(in the rows, 128 means zero)
Z: rows in 3 groups, each row roughly a mix of its group's directions:
Z (82 x 13):
[[102 138 114 144 148 174  93 150 114  86 180  88 149]
 [140 139  93  78 100 150 125 112 171 173 134 175 106]
 [138 173 100 104 106 178 169 140 124 132 172 116 170]
 [155 147 131 144  68  93 168 141 106 175 140 148 158]
 [156 111 138  80  68 136 136 116 128 193 153 132 123]
 [109  94 161 168 133 110 175 163 108  84 118  88 138]
 [131 160  85 136  95 184 114 133 136 162 183 135 152]
 [119 144 102 173 152 115 145 172  95 100  95 126 185]
 [ 99  79 145  70 142 100 138 135 133  92 158  87 114]
 [ 79 158 148 112 139 123 176 120  61 109 132 157 126]
 [162 159 112  84  75  95 120 130 123 173 150 161 145]
 [107 108 176  93 116  62 158 136  84 121 127 142 118]
 [105 164 132 151 176 146 113 134  77 108  81 167 141]
 [113 146 176 130  95 107 126 106  64 153 128 169  99]
 [100 153 106 122 156 171 162 104 121  67 125  84 114]
 [120 147 142 150 125  74 194 142  93 125 100 160 149]
 [133 119 124  65  80 120 175 123 151 150 176 121 122]
 [122 116 150  92 150 182 168  87  98 134 130  78 131]
 [127 155 120 167 162 143 170 161  97 107 100 123 186]
 [ 87 156 100 128 142 188 106 136 141 114 188 151 123]
 [155 127  96 147 136 142  87 172 157  92 136  79 167]
 [150 120  84  94  73 166 144 139 168 167 151 126 134]
 [131  92 145  89  99 112  94  89 150 154 141 127  66]
 [127 156  73 124 142 182 146 147 157  99 153 100 165]
 [154 165  95 119  72 136 156 163 129 158 155 150 170]
 [128 156 136  94 144 179 117 101 168 122 195 126 109]
 [116 104 129 173 140  78 127 140 106 105  54 131 117]
 [165 129 118 185 133 136  56 152 143 119 107 105 147]
 [113 120 148 178 143 130 129 157  89  84 145  72 160]
 [107 150 155 149 127 105 171 102  81 152  98 183 114]
 [150  86 182 126 147 115 100 134 115 194 130 147 154]
 [115  89 128  91 165 123 156  88 168 159  96 154  95]
 [115 136 116 147 178 145 129 158  90 115 139 103 201]
 [124 117 160 199 171 122 129 114  99 108  90  95 134]
 [136 121  90 114 112 149 185 106 194 152 156 114 126]
 [109  82 124 120 168 167 121 133 157  79 111  78 107]
 [150  95 148 125  89 128  90  93 159 176 148 121  81]
 [129 121 153 181 173 115 150 152 100 119  71 139 162]
 [131 136 150 197 146 119 159  95 117 162  83 160 119]
 [101 164 111 127 160 122 184 154  94  94 105 148 168]
 [127 139  95 178 113  79 126 177 118 107  87 151 153]
 [122 134 151 194 173 134 101 118  87 102 120  88 148]
 [108 142 147 183 168 105 124 132  81 110  76 154 135]
 [128  97 148 149 115  75 103 117 145 127  80 154  70]
 [128  84 163 152 134  84 123 116 119 133  60 138  90]
 [102 169 127 144 157 119 165 150  72  96 100 157 160]
 [163  91 126 131 145 122  49 149 165 125 103 106 130]
 [131 157  85  83  77 149 123 123 151 129 189 121 121]
 [108 134 145 162 191 146 160 120 111  81  83 109 131]
 [104 157  99 177 159 116 139 148 126  60  93 127 131]
 [137  87 149 145 170  79 109 130 138 133  61 146 121]
 [159 136  96 148  81 155 150 117 181 156 169 101 132]
 [ 99 115 120 152 189 186 100 109 145  97 120 105 108]
 [144 187 114 122 100 116  99 114 104 170 166 171 151]
 [102 155 110  88  88 127 145 162 134 128 188 175 129]
 [158 114 114 168  90 152 141 148 115 146 141  66 174]
 [144 154 128 101 128 183 163 136 110 154 169 113 185]
 [ 98 142 122 167 197 127 109 134 132  64 116 119 130]
 [121 134  96  79  85 147 154 140 167 154 159 175 112]
 [141 136 166 167  75 123  93  98 101 168 142 140  91]
 [115  83 165 139 157 109 125  95 114 117  70 113  81]
 [134 160  97 172 149 151 108 169 119  81 124 101 175]
 [117 140 105 103 145 186  79 145 126  90 164  91 140]
 [106 124 113 167 203 129 139 128 131 101  71 137 141]
 [143 133 125 202 160 109  97 152 121 108  79 125 153]
 [124 107 123 172 121  60 100 151 131 116  78 156 110]
 [179 138 138 134  81  77 137 123 100 176 111 124 159]
 [140 169 139 173 115 105 143 102 102 181 120 182 136]
 [110 167 141 111 128 114 136 169  58  89 125 145 163]
 [173 132 101 129 109 152 118  86 155 197  98 137 126]
 [149 127 154 194 160 114 118  95  97 141  79 104 140]
 [173 144  94  89  90 136 109 103 151 190 126 148 130]
 [145  91 140 128  99 135 102  84 169 175 146 120  78]
 [106 166 103 127 161 137 165 166 100  79 120 128 176]
 [107 143 101 109 170 165 108 161 117  68 137  99 161]
 [161 137 116 105  89 162 122  98 165 190 138 156 105]
 [105 117 169 121 179  84 112 131 106  68 106 119 112]
 [136  99 124  55 153 118 100 112 164 108  95 121  91]
 [140 181 102 121 124 174 159 152 134 125 174 132 178]
 [104 109 102  57 116 152 132 154 171 102 158 136 103]
 [121  77 155 138 149  78  60 122 133 144 119 138 104]
 [124 168 109 137 168 168 139 154 119 109 165 117 192]]

which group is each row in? (one row of each group first):
[ 89 108 167 142 182 105 138 132 117  70 102 125 102]	<107>
[152 119 149  79  83 146 131  98 153 178 162 139  96]	<19>
[142 137 144 222 104 118  93 123 111 131 130 107 122]	<125>

[102 130 165 204 142 109 176 136  97 117 114 141 134]	<107>
[132 124 151 194 151 129 115 132  86 107 121  71 159]	<107>
[176 127  99 114 121 155  96  83 156 184  97 120 126]	<107>
[111 109 145  69 153  92 135 122 153 102  95 163  82]	<107>
[153 106 159 145  94 117  87  93 137 184 122 147  84]	<125>
[139 164 110 121 124 174 180 149 103 136 146 115 190]	<19>
[128 116 117  49  85 102 148 159 152 122 150 150 118]	<107>
[ 76 142 125  85 149 137 114 152 136  78 174 159 107]	<107>
[144 149 104 114 127 149 116  84 160 184 110 183 103]	<107>
